A hidden rule labels the rows of this table. It goes by one to three of the table's principal directions, not those with the most spread.
[  38   43   37  -80   57   -3  126  111   11   -5   37  -46  -89   16    5  -36   -2  -13   -4   78   -9  -18   61   17    4   -8   30 -115  -56   -9    7  -53] 1
[ -9  15   8 -33  21  -2  71 -18   2  21  13   7  -2  -2  20 -11 -43  -2  -9   9 -51  -2 -21  21  51  19  70  15 -43   0 -10  16] 2
[ -6   1 -13   2   9  -8 -10 -67  37 -15 -39  -4  14  30  11  -3  15  45 -14 -20 -20   9  34  27  24  -6 -33 -93  46  29  43  20] 3
[  4  -4 -26  -1 -22   7  -6   8  13 -42 -47   8  -5 -25   2 -21  13  32  -3  13 -19  -7  24 -40  -1 -41 -74 -50  15   1  31  38] 2
[ 10   3 -33  45  -3  31 -52   0  24 -40 -30  32  13 -34  -9   4  25  37   5 -43  16  -1  17 -35  36 -41 -25   8 -19  15  15  59] 2
[ 39  22  10 -38  39 -32  44  49  12  33 -19 -44 -63   6 -16  -9   8   2   1  34  55  17  71  52   4 -21 -61 -89  26  20  -2  -6] 3
[ 13 -14 -10   7 -26 -60  21  14   6  40 -55  -8   0 -13  -8  16 -30  -9  -1  31  11   3   9   5 -12 -21 -90 -16  57  18  -1   4] 3
[ -6  29 -55 -11 -75 -13  -3  35 -12 -79 -47 -28   1 -72  -6 -41  20  -9  -7  29 -23   9 -37 -80 -10 -57 -84 -76  28 -36  -9  -7] 2
[ -8 -10  -4  33 -33 -19 -65 -21 -40  18 -40 -10   1  26 -16  39  43  18 -11 -11  88  23  40  15 -17 -14 -93  -1  74  13 -12   6] 0
[ 14   7  -4 -51  19  29  24  14  12 -14  49 -11 -12 -35  10 -36 -27 -64   5   8 -39 -16 -72   2 -15  17  52  25 -20 -40 -26 -48] 3
[  29   -6   33 -104   33  -13   48  -25  -16   10   31  -12    1    4   30  -27  -54  -27    4  -24  -29   -9  -12   49  -11   53    4  -12   20  -25  -19  -16] 2
[ 12  -7  20 -40  18  -1  30  23 -34  35  -4  12 -24   2   7  -6  -5   6   1  10  22  -5  39  13  -9  15 -28  36  -7   4 -14  36] 1
[ -10  -33  -34   63  -34   30 -104    5   -3  -34   -9   25   46  -69  -34    0  -16  -20   42  -58   25   -2  -60  -59    1  -37  -17  110   10  -32  -28   35] 3
[ -5   8   7  38 -10 -19  -1  11  -6  17 -12   3   4  14  -5  25  15  26   2   4  25   6  28  -1   2   0  -5   6 -11  25  -2  10] 1
[ -2   0   8 -19   8   3  15  -1 -25  29  19   9  -4 -19   0  -2 -32 -20   4 -11   4   8 -25  14  24  14  38  71 -27 -13 -33  21] 2
[  32  -31   23  -74   18   13  -21   19  -53   38   64  -23    7  -30  -15   -2  -38 -115   19  -17   36  -12  -83   24  -59   38   15  127   18  -57  -77  -56] 2
[  95   22   35 -109   73  -12  111   70   -5   77   78  -45  -18  -44   -6   15  -57 -120    4   37   -6  -28  -69   58  -23   37   82  119  -95   -4  -83  -61] 2
[  2   0   5  11  26   8  18 -24  28   7 -32  34  -7  35  26   7  20  68 -10  -7  -9 -12  72  16  20   5 -25 -42  -3  47  42  50] 2
[ 21  -4   9 -44  42  32  30   7  -7   7  29  11  18 -27   0  -5 -34 -26  12 -29 -21 -22 -25  -1  38   5  65  87 -65 -11 -28  34] 0
[-28  16  18 -14 -21  -6  41  22 -19 -12   9  -4 -56  44  24 -17  24  22 -29  62 -10   5  36  -2 -26  14 -11 -91  12 -12  28 -43] 2
[ -4   5   7  10   1 -25  39 -52  44  14  12 -13  55  44  26  24   5  -6 -13  18 -76 -23 -37  16 -35  46  54 -22  -6  39  20 -59] 3
[-17  11  21  11  22 -18  31 -10  13  33  -8 -11 -14  55  13   4  24  34   2  21  10   0  53  37  -9  26   1 -54  24  35  12 -14] 3
[ -42    8   -6   72  -12   10   -1    5   38  -17  -37   43  -42   58   25   -5   60   91  -22   39   -8   -3   89  -20   -3  -11  -33 -115   17   42   80   14] 3
[ 19   3  31 -62  44  -4  55   9 -14  37  49 -11 -22   0   0  -9 -53 -40  -1   0 -12   5 -18  46  27  27  75  35 -42 -18 -22  -9] 2
[-14  10  11   7  12  31  23  30  19 -27  24  17 -45  41  18 -15  34  19 -23  39 -22 -15  35 -15 -10   2  33 -72 -25  -1  48 -33] 2
[ 11 -14  -8   2   8  -6 -35   5 -15  22  -9 -18  27 -39 -34   0 -10 -23  33 -27  33   9 -17  -1  -3 -13 -12  77   3  -2 -36  36] 3
[  10   -5   13   -4  -12   27   -8    4  -12    5   78  -23    1  -14   -7   22  -17  -84   -7   34  -20   -9 -111    6  -51   25   86  100  -47  -40  -42  -97] 2
[ -6  18  -2 -48   0 -11  64  37   8 -36  10 -34   2 -19   3 -47 -24 -25  13  26 -60 -14 -23 -31   3  -7  27 -64 -10 -30  -2 -30] 1
[ 37 -23  -5  -9   1 -16 -28  17  18  -2  -9  -5  18 -26 -12   1 -19 -29  20 -17   9 -12 -13  -7 -39  -8 -58  10  35  -4  -1 -11] 3
[-15   5 -37   7 -48 -22 -34 -19 -17 -18 -31 -20  33 -67 -15 -18 -26 -21  24 -30   8  23 -62 -21  16 -21 -42  25  48 -30 -51  14] 2
[ 10  -2  -3  -3 -10 -25 -47  -3 -18   7 -15 -21  -6 -11 -17  -5  11  -2  13 -22  56  29  17  20 -25  -1 -67 -20  57  -5 -15   4] 1
[ -1  -6   8  -6   8   3  14   3  -4   6 -37  45 -36  45  27   1  36  63 -31  14  11  -7  98  -1  -1   1 -65 -61  13  34  57  51] 2
[ 14  37  -7   9 -12 -45  48 -10  22  33  10 -52  21  17   0  42  17 -46 -26  46 -14   1 -51  29 -18  15  37 -22  -3  31 -27 -91] 2
[ 27 -20  -2  -3  -1  -9 -59  -3   0 -12 -18  -8  17 -10 -15   1  12   3  19 -35  37   4  21   0 -39  -6 -76  -9  46   3   6  12] 3
[  -8   -4   52  -64   56   16   67  -37    8   -2   25    7  -27  101   45   -9    0   43  -25    9  -38  -24   77   52   15   46   36 -103    6   11   55  -20] 0
[ 10 -14  46 -55  45  10  47  25 -32  39  41  24 -37  18  12 -12 -42  -4   2   0   2  -6  31  30  12  35  46  48 -44 -14  -4  27] 1
[-14  -7  -4  -1 -20  41 -49 -18 -33 -35  37  11  18 -29  -2  -5 -14 -25   8 -39   2   3 -62 -21   8   6  43  77 -18 -49 -33  -5] 2
[  5  24 -30  37 -26 -29  20  23  34  -1 -29 -38  11 -21 -16  12  22 -14  -2  50 -15  -1 -27 -22 -15 -32 -17 -34   1  23  -6 -37] 3
[ -46   18  -11   18    0   63  -36   66  -23  -82   10   65 -118  -25   -5  -80    5   79   -8  -21   30   50   86  -48   96  -55   20  -99  -48  -59   60   94] 2
[ 20   0 -15 -13  -9   0  -7 -40   3 -14   0  -7  67 -45   1  16 -38 -25  15 -49 -26 -11 -70  -6  26   2  20  72 -14  -7 -45  10] 2
[ -6  -3  26 -40  57  29   2  -6  13  -5  18  13 -68  43  20 -48  12  40   1 -10  14  10  80  48   4  23  -7 -95  29  -6  44  15] 3
[-28 -31 -16  55 -17  10 -64 -28  40 -52 -21   6  38  19 -12  -6  12  28  17 -23 -28  -8   4 -38 -12 -23 -15 -54  40  -1  55  -2] 3
[ -2 -10  22 -25  34  42 -16   3  -1  -7  29  30 -58  33  22 -29  22  21 -10  -2  16  -1  49  24 -22  26  -5 -36   9 -12  34   1] 3
[-21  -1 -28  77 -38 -35 -34 -38  53 -24 -61  -1  24  12  -5   7  23  64   0   8 -26  18  28 -16  -6 -29 -55 -98  41  41  60  17] 3
[ 10  -9  23 -32  28  -6  29   2 -18  41  10  21 -23  10   9   4 -38  -3  -4 -10  15   3  21  36  27  19  10  31  -6  -1  -9  25] 3
[  3   4  22 -38   6  19  24   4  -3 -45  19  -3 -12  16  23 -28  10  34   1  12 -42 -12  28 -13 -28  18   5 -55 -26 -11  31  -2] 0
[ 18 -22  -7 -13  23  46  -9 -31  16  -8  26  42  32 -32   9   4 -41 -20  -1 -40 -48 -23 -56  -9  31   5  64 104 -61 -10  -1  36] 2
[  1 -24  20 -39   7  23 -14 -22 -39  -4  51 -11  69 -24  -2   3 -47 -60  37 -55 -15 -26 -84  -8  -9  37  66 127 -17 -45 -68 -18] 0
[ 34  -8  -2  11  13   9 -42  13  -4  19   4   8   0 -25 -16  23   2 -17  11 -29  53   2  -2  13  -7  -7 -22  69  -7   7 -26  15] 2
[ -6 -16 -22  40 -19  13 -81 -28 -19   4 -38  59  -1 -23  -1   6  17  44  -4 -55  52  23  32  -8  18 -11 -66  47  23  12   8  91] 2
[-34  15  13  31  -7  -8   7 -40  24 -29  16 -11  32  46  18   2  12  37   6 -10 -44  -1   0   3   1  30  58 -67   0  11  22 -37] 0
[ 21 -16  39 -51  20  20 -17  68 -65  33  62 -10 -68   0 -17  -5 -10 -68   5  12  86   7  -1  29 -42  18  -5  67   9 -55 -48 -47] 0
[ 31  10 -24  13 -30 -31  -5 -58  11   8 -56 -49  74  21  -3  72  55  -6 -27  15   9 -19 -15   8 -32 -15 -75  -4  41  57 -18 -36] 2
[  5 -13  15  62  12  -6 -52 -30  -8  77   4  22  -6  41 -10  70  25   5 -15 -12  81  19  21  59  -7  21   1  83   9  45 -12   1] 2
[-15  -2  25  -8  29  18  45   8  27   5  51  25 -13  23  26 -28 -12   5   3  26 -75 -18  -9  -1 -27  46  92   1 -59   2  34 -17] 3
[ -11   26    0    3    3   -2   19  -46   32  -25  -13   15   -1   67   44    0   65   60  -42    9  -38   -5   56   11  -16   30   -8 -127   15   45   65  -17] 2
[ 39 -13   1 -67  17   9 -10  25 -23  -7  31 -28  17 -65 -23 -22 -51 -73  33 -35   9  -6 -62  -1  -5  -3   6  78  -7 -51 -57  -4] 1
[-14 -10   0  15  17  40 -27  13   6  -3  42  21 -22 -28  -9 -24 -28 -21  21 -16  -2   6 -38  -1  16   2  64  61 -31 -34 -12   5] 3
[ -84   46  -20   52  -41    9   67   29   29  -63   -4   14  -33   15   29  -53   20   57  -12   64  -89    0    2  -66   38  -13   73 -127  -36  -12   44  -23] 1
[ -19   10  -46   47  -50   29  -30   -2   31  -57    4   -4   16  -66   -4  -20   -3  -22   10   20  -53   -3 -100  -55  -12  -29   23   24  -19  -31  -14  -32] 3
[  5   2 -29  35 -36 -30  -9 -26  18  12 -28  -6  44  -8  -1  42  -1 -29 -16   2  -3  -7 -51  -5  -2 -10 -25  16  36  18 -19 -37] 2
[-23 -19 -12  24 -26   4 -58 -69   9 -35 -35  -3  47  28   9   4  36  40   4 -27 -10  -5  11 -10 -30   4 -57 -40  67  12  27   5] 1
[  -2   11  -50   34  -58  -16  -51   68  -23  -52  -63   -9  -25  -62  -46  -22   33   15   -2   10   51   34   32  -77   17  -92 -103  -59   19  -20   14   52] 0
[  -7   18  -17  -23   -7  -18   55   13   14  -19  -47  -27  -15    5    4  -24   18   21  -13   46  -27   -6   35  -17   12  -33  -49 -104   25   11   23    4] 1
[ -19  -12  -25    3  -69  -24   -4  -41   -6   -3  -15  -35   28  -37   -2    0  -29  -45   -5   51  -53    6 -106  -15  -48   -3  -28   33   38  -29  -26  -50] 3
[ 21 -61  44 -24   9 -25 -84 -27 -48  64  46 -22  21  18 -28  26 -37 -72  29 -42  71  18 -34  60 -83  53 -27 107  74 -31 -38 -43] 3
[ -6 -13  25 -28  26  41  16   6 -10 -19  39  30 -15   9  15 -16 -31   8   4 -16 -25 -17   4  -4  27  13  59  27 -46 -28  10  16] 1
[ 35 -10  21 -12   4  14 -52  -3 -37 -12   6  16  -9  41   1  46  37  11 -29 -40  80   0  57  17  -6   0 -54  -7  21   3   9  -4] 2
[ -25   25   -9   21    6   -1   31   44   47  -25   -3  -13  -55   30    6  -42   47   23   -9   63  -25    3   44  -15  -23  -13    2 -127   14   10   57  -44] 3
[-29 -14  13  -6  -8   4  19 -49 -13  16  33   3  59  17  18  13 -27 -32   4  -8 -56 -22 -73  -1 -11  48  81  84 -14 -10 -27 -32] 0
[ 32  23  -6 -57  13  -3  53  94 -16   8  28 -36 -36 -58 -20 -32 -15 -79  10  40  10  -8 -39 -19 -13 -17  12  24 -32 -35 -51 -36] 1
[ 25 -15  -1  33  -4 -17 -57 -23   7   4 -38   6  21  30 -11  44  41  38 -11 -27  50   5  60  10 -18 -14 -78 -24  35  43  31  25] 1
[ 13 -23 -13   2   8  34 -20  34  10 -21  -8  28 -14 -30 -11 -14  -7  -4   6  -1  -2 -18   5 -37   3 -34 -23  30 -18 -14  19  35] 3
Which label does each new row get?
[ -1  18 -14   4 -37 -49  33 -24  -3  27 -40  -6  11   0  18  21   2   7 -24  27  -8   8  -8  12  -6   9 -49 -23  33  28 -12  -9]: 2
[-19   0 -25 -18 -21 -14  -1 -38 -12  13 -19 -21  33 -19  -1  -8  -6 -39  -2  -3 -12   3 -56   1  -1   4 -13  24  49 -12 -34 -13]: 2
[ 17 -25 -21 -30   6  -7  18  12  13  12   5   7  38 -69 -15 -16 -84 -76  23 -22 -45 -20 -90 -22  27 -14  30  90  -8 -33 -33   9]: 3
[ -30  -30  -50   35  -27   62 -115  -30    3  -95  -25   28   54  -64  -22  -40    4   16   37  -87   -9   -3  -39  -81   32  -51  -21   38   20  -46    6   71]: 1
[ 16 -49   0   2   6  13 -68 -24 -25  17 -19  24  39  -6 -20  28 -10 -12  11 -56  44 -10   6  -4  -1 -12 -47  96  29   0  -7  52]: 1
[  -9   59  -56   82  -55  -49   25   63   45   -5  -56  -38  -64  -10  -28   13   68    9  -49  110   18   40   19  -27    6  -78  -48 -127    5   37   37  -49]: 3
[  2   1  22 -28  33  -8   0 -30   1  44  38 -39   1  30  -1  -2  11 -36   8   4  12  10 -19  62 -46  50  34   9  26   5 -22 -53]: 3
[ -13  -26  -26   67  -19   25 -127  -52    3  -42  -20   40   47   -9  -22    9   36   41   11  -94   36   25   13  -28    7  -17  -26   24   21    6   33   68]: 1
[-13   3  -7  -1 -10 -15 -27  47 -32  26  22 -34 -21 -40 -36 -24 -10 -65  28   4  55  28 -44   1 -20  -4   4  44  30 -41 -58 -30]: 3
[ 43 -12  15 -82  48  -5  17 -12  -2  12  -8 -23   1   4   4 -10 -22 -19  10 -35  24 -14  30  46   7   8 -52 -24  50  -3 -16   7]: 2
[-21   4  26  24 -16  37  -9   4 -15 -39  59   0  -2  31   7  12  23  11  -8  23 -29  -6 -20 -24 -28  20  87  17 -70 -20  16 -46]: 0
[ -5  26  43  -5   6 -33  62  31 -12  31  26 -23 -45  73  13  18  34  19 -27  67   6   9  57  32 -36  34  26 -80 -20  25  24 -59]: 0
[-10 -26  10  -8  -4  48 -73  -2 -40 -35  41  18  -4 -35 -15 -25 -25  -8  28 -51  20  14 -30 -18   1   2  25  81 -19 -60 -19  32]: 1
[ 17  -1  -2  -1  12  -5  17  11  16  18 -17   8 -13  -4   1   4  -2   8  -4  14   0  -5  21   8   2  -9 -22  -3  -7  20  10  18]: 3
[ 25  16  39 -26  33   9  84  53   5  15  30  -4 -45  60  18  21  33  10 -34  74 -18 -30  57   9 -25  13  38 -41 -70  29  34 -41]: 0
[-16 -26  21  -9  24  46  -1 -14 -15  -1  45  38  25 -10  10  -7 -49  -9  26 -42 -32 -23 -37 -10  28  27  89 117 -55 -28 -21  31]: 1
[ -7  -1   7  29  -9 -13   5 -37   7  36 -11   9  21  46  21  44  30  11 -21  18   2 -14   4  22 -32  31 -10  15  20  42   2 -30]: 2
[ 22   8   9 -17  21   4  34  -5  12  -4  10  11  32  11  16  15  -1   6  -6 -18 -29 -26   4  -4  14  15  34  10 -40  22   4   6]: 0
[-45 -35 -22  46 -12  26 -37 -52  19 -18 -12  55  50 -28   2 -11 -62  14  24 -59 -50  -7 -51 -32  66 -11  50  74  -3 -20   8  61]: 3
[ 19 -17  17  23 -11 -16 -48 -33 -41  58   4 -12  48  23 -13  80  17 -32  -1 -27  78  -4 -21  36 -33  26 -23 122  28  23 -59 -26]: 0
[-27  -6  -4  46 -25 -18 -17 -70  -2  20 -34  25  55  32  20  41   9  40  -7 -31  -2  -4   4   9  14  22 -12  28  30  37  -3  22]: 0
[ 10   8   1  52  16  10 -16  -2  24  24   0   9   0  30  -7  36  60  27 -16  19  16   0  33   9 -21   1  20  15 -43  55  27   7]: 1
[  2   3 -15  16   6  34  -8  31  18 -40  -9  16 -16 -17  -5 -16  21  26   3   5  -9 -11  24 -39  16 -35  -3 -20 -35   0  27  31]: 1
[  8  39 -39  15   6  -5  41  26  28 -14 -37 -38  15 -27 -27   8  26  -4  -6  21  -4  -3   0 -25  63 -63  17 -36 -36  26 -12  13]: 0
[-20  35 -28  28 -23 -10  31 -32  58 -29  -4 -29  19  21  22  -2  42  -3 -25  47 -70 -10 -44  -9 -25   8  31 -97  11  24  24 -83]: 2
[ 19  -5  22   6   8 -23  16  28  -2  54  28 -17 -14  16  -6  33 -12 -47   1  32  31  -6 -20  34 -40  23   9  43   7   6 -29 -65]: 3
[ -7  25 -23  65 -22 -64 -27  20 -20  80 -56 -33 -12   6 -39  48  50  -8  -6  17 120  43  35  33   5 -25 -72   2  66  47 -45  -3]: 1
[ -4 -16  18  -3   7   1  11  82 -29  18   8  20 -51 -21 -19 -28 -21   1  21  26  22   7  38 -27  -9 -15  -8  32 -32 -22   6  42]: 3
[  1 -24 -31  39 -31  30 -85 -22  -3 -53 -17   1  66 -53 -31  14  -6  -6  28 -59   6  -7 -51 -54  18 -45 -13  80  -5 -22 -19  36]: 0
[ 39  12  27   0  25 -57   1  27 -29  93 -28 -37 -36  35 -27  44  48  17  -4  26 113  33  96  70 -38   7 -82  -4  26  61 -18  17]: 1
[  0  12  -8  20 -13   4   6  12   1  26  11 -10 -18   7   1  24  31 -35 -23  49  15  -5 -32   6 -35   5   5  26   0   8 -19 -58]: 2
[  7 -24 -14  20  24  53 -34  44  18 -14  10  54 -29 -49 -10 -25 -29  -4  23 -27  10 -12  -3 -31  31 -31  11  67 -35 -24   6  53]: 3
[-24   4  -9  13  -3  40  -6  43  14 -69   1  38 -33  -6  12 -48  14  44   5  -4 -24 -11  39 -57  18 -24   2 -72 -19 -23  46  25]: 1
[ -2   0 -30  39 -17  -4 -22  20  38 -42 -53  10 -13 -12  -8 -15  22  45   2   8  -1   2  45 -37  10 -52 -72 -90  26  14  48  30]: 3
[ -1   0  -7  12  11  22 -10   0  26 -44 -22   9   1   3   4 -15  18  49  12 -15 -12 -12  42 -21  18 -24 -21 -55  -2   9  32  32]: 1
[ -6  -4 -11  49  11   1   1   2  52  -2 -40  17 -11  23   3  -1  32  58   1  23 -15  -9  60 -10  -4 -21 -33 -63   4  47  58  29]: 3
